rotation steps, each row followed by its count of steps:
The counts run from 0 to 1025.
[-15   6  -2 -10  13   2  19 -12 -12  -4   4 -77  -8  41   9   2  25 -44
  38  63  33   0  17  -1 -39 -20  80 -15  14  32 -16 -15 -12  -3  -2  -6
  20 -42 -37   0  32  46  52  27  26  22 -26   7 -51  11  -8]
630
[-25 -18 -14  11 -19 -25  35   1  -1  36 -18  -8 -75  -7  14  -4  27 -31
 -29  39  23  -1 -47 -49 -68 -30  56   4 -41  16  19  13  10  -4  12 -22
  31  -8   2  39   8  43  29 -19  26  -9 -25   4   1 -14  -7]
233
[-31 -25  22 -46  29  -9 -23  29 -24 -12 -11 -55  -8 -19  29 -10  35 -21
  17  31 -19  35 -57  16 -37  -4  48  31   5  18   8  46  -5 -29  -5 -23
  41  -3 -23  18   4  60  28   4  -4   5 -49  21 -13  -3   6]
615
[-28   9 -12 -19 -14  25 -23   3  26  12 -24 -13 -72  -4  29  -1  38 -32
  21 -18  -5  13  16 -14 -36  -9  67  15   4  12 -18  16  -5   0 -33 -35
  53  10  55   2  23  69  16  -1 -45   2 -92 -19   6   3  -2]
903
[ 20 -32 -18 -24  44 -41  16  57 -18   4 -34 -32 -47  -4  26 -32   4   3
  26  71   1   8 -19  -6 -37   8  53 -16  27  13  17  24 -24 -15   3   2
  38  19 -17 -12  47  27  17  25  49 -12 -44  -8 -58   5  40]
953
[ -7  23  23 -14 -13 -18  -3  -3  21 -31 -45 -30 -39 -23   2  63  40 -42
  23  50   2   8  -4 -45 -18   4  13  23  -2 -19  -1  54 -42  18 -24  41
  20   7   9   0  11  22  32 -28  25 -10 -34 -39 -23 -44  19]
683
[  4   4  39   3   1 -20   2  63 -59 -33  11  -6  -7  13   4  11  14 -61
 -40  40  39  29 -45 -24 -34   7  18 -27 -22  48  -2  31  -8  17 -23  -4
  15  -7  37  48 -37  22  46 -13  27   6 -49 -10 -36  -2   0]
583
[-28 -39  44   4  34 -24   0  -7   0   7 -25 -26 -49  -5  14  40  61 -15
  24  62  24 -15 -35  -8 -53  -2  37  17  29  -5  35  -7 -27  19  15  11
  24 -18 -22  42 -17   5  48 -19   5 -31  -4   1 -44 -48  -8]
938
[-12   0  -8  24 -13   2 -23  12  16 -28  12 -32 -33  25  -1 -13  28 -20
 -13 -14  32 -17   5  12 -26  12  55 -30  46  28 -29  -9 -31  18 -21 -52
  13 -44   5  19   8  79  48  24 -54  13 -48 -29 -55  -2 -28]
609
[-30 -26 -15  21   5 -24 -16 -14 -24 -12 -29  -3 -72  48  20   9  24   6
 -10  40  16 -17 -46  -4 -55  43  52 -34  22  31   6  36  27  12 -33 -19
  10  13  25  10  36  37  -3 -35  20 -12 -50 -30 -30  28  37]
945
[  7 -28  22  29  19 -46 -24  -6 -45 -17 -27 -23 -41  45  31   1  36   8
 -10  29  25 -40 -42   0 -38  50   6 -36  40  19  34  21 -12  11   7   2
 -16  26  12   3  46  12  15  10  16  19 -45 -12 -65  -6   8]
550
[ -8  28  17  10  32 -36  11  46 -29  25 -58 -20 -41 -18  -1  25   3 -18
   2  13  60   8 -56 -36 -64  -6  27  14  11  48  36 -32 -36  23 -28  20
  13  38  41  21  -9  -9  21 -11  36 -27 -31 -22  -7  -5   2]
127
[-72 -12  32 -52  27   8 -33 -22  -5  22   7 -32 -48  16  31  15  34  13
  30  62  -8  25 -24  24   2  22  51  13  17  45 -31  42  -8  19 -24  -2
   8   9   8  13  10  50  -6   7 -27  -5 -58 -31 -32   5  -1]
635
[-17 -10   0  13  12 -15   1  56 -54 -49  -8 -11 -11  24  -5  21  15 -37
 -27  37  27 -13 -81 -54 -40   6  17 -22  -4  21  12  11 -12  -1 -34 -35
  26  35  45  34  13  16  21 -13  33 -17 -47  16 -26 -13  27]
709
[-26 -20  23  10 -39   6 -33  30 -43 -35  15 -17 -27  10  23  24  12 -44
 -18  -4  10  19 -18   9 -45  41  20  26  -5  32  30  39   5 -34 -22 -11
  29  11  11  52 -38  13  38  29 -14  19 -63  -1 -32  24   1]
318
[-44  26  16  36 -51  -2  -8  24  28 -43 -13 -54 -64  12  27  51  -7 -28
  14 -36   0   8 -28  -7 -52  -1  21  21 -17   9  40 -23 -34  -5 -11  12
  12 -14  22  16  27  32  57  31  -6  23 -29  -3 -45 -50  -5]
727
[-26 -20  79 -31  17  -4 -10  48 -48  -9  -9   1 -29  30  46  13  44 -17
 -23  30  12   8 -50  32   1  27 -11   7  38  23  17  31 -24  34 -30  -4
  12  13  48  14   6   6  12  28 -39 -21 -58 -20 -29 -37  -1]
159
[ -5 -10   2 -14  14 -14 -21  29  33  37 -21   0 -84 -12  28 -18  37 -18
  -3   9  43   9  25   1 -47  -6  63  13  45   5  20 -21  -6  17 -13  17
  17   1  27  19 -17  39  24   3 -31 -18 -62 -50 -30   9 -26]
368
[-13 -21  25 -35  29 -10 -10  21  -8  37   5 -10  -1 -29  -9 -22  49  -6
   5  61  41  26 -28  -3 -52 -13  58  36  51  39  -4   5 -27   1  18  -1
  27 -23   6  37 -24   5  35  29 -24 -12 -39 -10 -22  -6 -28]
70
[-16  17  -2  17 -27   2   1  16   3 -58  -8 -61 -55  23  27  32  20 -38
   0 -22   9 -28 -29  -2 -23  13  14   7  13 -25 -10  28 -38  -3 -22 -30
  36 -21  15 -10  31  62  43  -8 -41  31 -56  -3 -43 -34  16]
1005
[-27  18  34 -27 -41   7   9  23 -22 -64   8 -45 -38  15  25   6  10 -43
 -28  14  -6  13 -21  -6   1  32   4  14  -2  19  19  68 -17  -6 -30  -5
  24 -13  14 -14  18  59  45  36   2  52 -46 -19 -66 -20  22]
724
[ 13 -34  -7  -2  26  -3  14   8 -36  16  -7 -25 -55  24  50  -9  35 -42
  17  44   8  -8  -5 -20 -17 -17  75 -29  -7   5 -16  10 -18  17  -6 -31
   7  21  12  36  18  54  14 -34  14 -14 -62   3  14   2 -25]
778
[ -6 -64  49  -6 -11 -17 -13  14 -13   9  23   6 -43  12  14  -6  44 -13
  -4  88  22  35   4  12 -54   7  53  10  21  11  12  21  -4 -15  11  23
   9 -46 -36  50 -10  18  49  18  -9  10 -32 -37 -53  20  -8]
783
[  0  -9  10  19   2 -29   6  -6 -16 -28 -17   8 -43 -60   1  33  54 -44
 -44  40  48 -22 -32 -22 -51  65  14  12  31  34  34  37  -3  26   5  17
  22  13  -5  37 -21  19  27   9  14  11 -24 -44 -50 -19   6]
119
[  3  22 -41  17 -16  -2  15  -3 -29 -39 -27 -42 -17   0  11  65 -17 -52
  17  14  28 -18 -24 -54 -51  22  25 -39  17  17  -7  11 -36  16 -25  11
  39   8  19  -6   6  21  43   5  49   9 -22   2 -57 -17  26]
838
[-42  26 -17   2  20   1 -27 -44  23  -2 -21 -38 -59 -29  21  13  40  30
  44  28  -8  -3 -17 -15 -19  24  47  16  47  19  -3  26 -31  17 -10   2
  25  13  21   3  32  55  10 -13 -40 -24 -53 -39 -22   2   3]
508
[  1  28  34  -5   4 -17   5  54  22   9 -35 -19 -18  16  14 -15  27 -19
 -52  -1  61   7 -20  -1 -29   4  18  19  53  18  14  -5 -23  43 -44   3
  15  -7  45 -16  21  16  37  31 -31 -12 -43 -53 -62 -17   2]
564
[-37  16  17   3  12   0 -15 -42 -12  36  -9 -19 -46 -18  -2  26  55  20
  26  59  31  -3 -24 -47 -49 -10  53  11  50  14 -22   1 -42  29  26   7
  -2   6  19  22  14  25  24   4 -30  -1 -25 -19  -9 -27 -33]
788
[ -9 -33 -10 -16 -20   2 -21  27   7  -8   0 -20  -9 -32   2   3  49 -28
  -9  33   4  27 -45  -1 -63 -29  53   9  38  15  -9  21 -37  -4  18 -36
  29 -32   6  21  16  67  51  24 -35  20 -37   1 -25 -46 -34]
894
[-32 -10  25 -20  25 -12 -35  36  -6 -16 -17 -56 -27  46  23  -1  23  -9
  23  13 -15  26  -1   8 -31 -19  68 -36   0  35 -45 -16 -14   8 -33 -12
 -16  19  28  10  30  42  11  24   5 -17 -78 -19 -24 -20  -6]
44
[-14  -8   0  -1  28 -11  18  26 -13  36 -36 -45 -41  52  17   1  21 -11
  48  54  16   8 -24 -10 -42 -19  57   4  30 -26   4   5 -39  -8 -28  -1
  56  -7   6   2  39  -2  32 -51  21 -35 -42   9 -16  28  44]
798
[-43  -1   3  -7 -32  27  -8  -2   2 -16  26 -18 -48  23   1 -11  36 -16
   9  39   3  15 -18   1  -1  17  44 -17  27  41 -41  31 -15  16  -3 -28
  20 -30  18  13  20  92  31   7 -45  48 -23 -33 -42   6 -13]
202
[ -5 -15  49  -8  28 -19  -1  77 -27  11  -7  17 -49  15  17  -2  21 -16
 -12  29  28  38 -38  -1 -18  19  -6  -1  24  18   2  26 -39  63 -40  33
  22  12  50  39 -18   3   9 -11  -2 -44 -52 -44 -44  -3  20]
693
[-10   4 -25 -18  27   9   7  61 -31 -27 -13 -32  -4  18 -10   0  23 -36
 -21  27  23   8 -37 -22 -11 -12  55 -51  10  15 -50   7 -35  18 -37 -56
  20   1  56   5  26  71   5  17  -4 -19 -57  13  -9 -15   7]
174
[-17  -5 -17   8 -11   4  35  34 -11  16  22  -1 -62 -16   8   6  24 -59
 -14  24  51   4 -26 -41 -58 -40  57 -13   5   8   8   0 -12 -13  14 -44
  64  -6  27  54 -10  60  48   5 -27  -8 -35  12  -6 -14 -33]
906
[  1  16  -3 -35  28  -8  -6 -45   5  -1 -40 -53 -35 -19  14  37  47 -12
  38  70   7   1 -17 -19 -36  25  63  29  50  21   7  24 -26   8  11  31
  35  14  -3 -22  10  22  25  -4  22  -5 -44   3 -30 -17  12]
940
[ 15  -6 -28 -16   9 -20  44  -2   5  -9  -2 -43 -43   2  -8   9  46 -38
 -17  73  41 -40   2 -29 -21   0  44 -13  19 -12 -28  26 -47   0  17 -15
  33 -25 -25  13  25  74  37   7   3  -2 -19 -15 -30 -17 -12]
373
[-37  31  35 -31   1  -6   4  51  24 -16 -16 -36 -50   8  18 -11  31  -5
  -6  11  11  20 -21   9   6  -5  14  11  41  31  -4  -2 -23  41 -24   9
 -10   6  50 -16  24  63  17  49 -24  22 -28 -45 -55 -60   4]
438
[-15   0  -7 -15 -12  12 -11  77  51 -23 -23 -14 -46 -38  -1  30  22 -55
 -23 -16   5  22 -26  10 -29 -19  36   3  19  18 -22  10 -18  25 -39 -19
  41   2  40   0  -6  44  37  37   7 -10 -46 -22 -39 -63  -2]
22
[-20 -33  57 -27  32  -8 -23  77 -10 -34  10 -37   0  -1  25   8  42 -39
  -3  21   0  33 -39  26  -9 -14  26  -8 -23  25  -3   7 -40  12 -38 -29
   8 -11   3  64 -29  34  34   0   6 -26 -56  -9 -32 -36  -8]
1019
[  0 -30  56 -31   0  -3  20  19 -53   4   9  -4  -5   4  18 -20  43 -47
 -30  55  31  10 -51  10  -4   6  42 -30   1  62 -29  31  -2  11 -17 -34
  -2 -20   7  45 -17  46  41   2 -10  29 -40  -2 -23  -5 -25]
49
[-27  29  20 -18 -25 -26  -8 -25  12 -11  -3 -34 -51  -1  -7  13  23  -1
   3  68  29   9  14 -33 -42  31  39  43  31   0  -4  28 -25 -17   8  48
   4 -25 -23   1  17  25  60  30 -25 -13 -37 -46 -45  37  15]
377
[-17   6  29  -9 -11   1 -17  34  11 -19 -22 -68   2  25  10  40  12 -50
  27  33   8   8 -39  25 -16 -22  27  -6  21  11 -46   5 -53  15 -45 -10
  28 -40  -2  -1  -1  52  67  11 -15  -7 -33   9 -48 -46  -1]
740
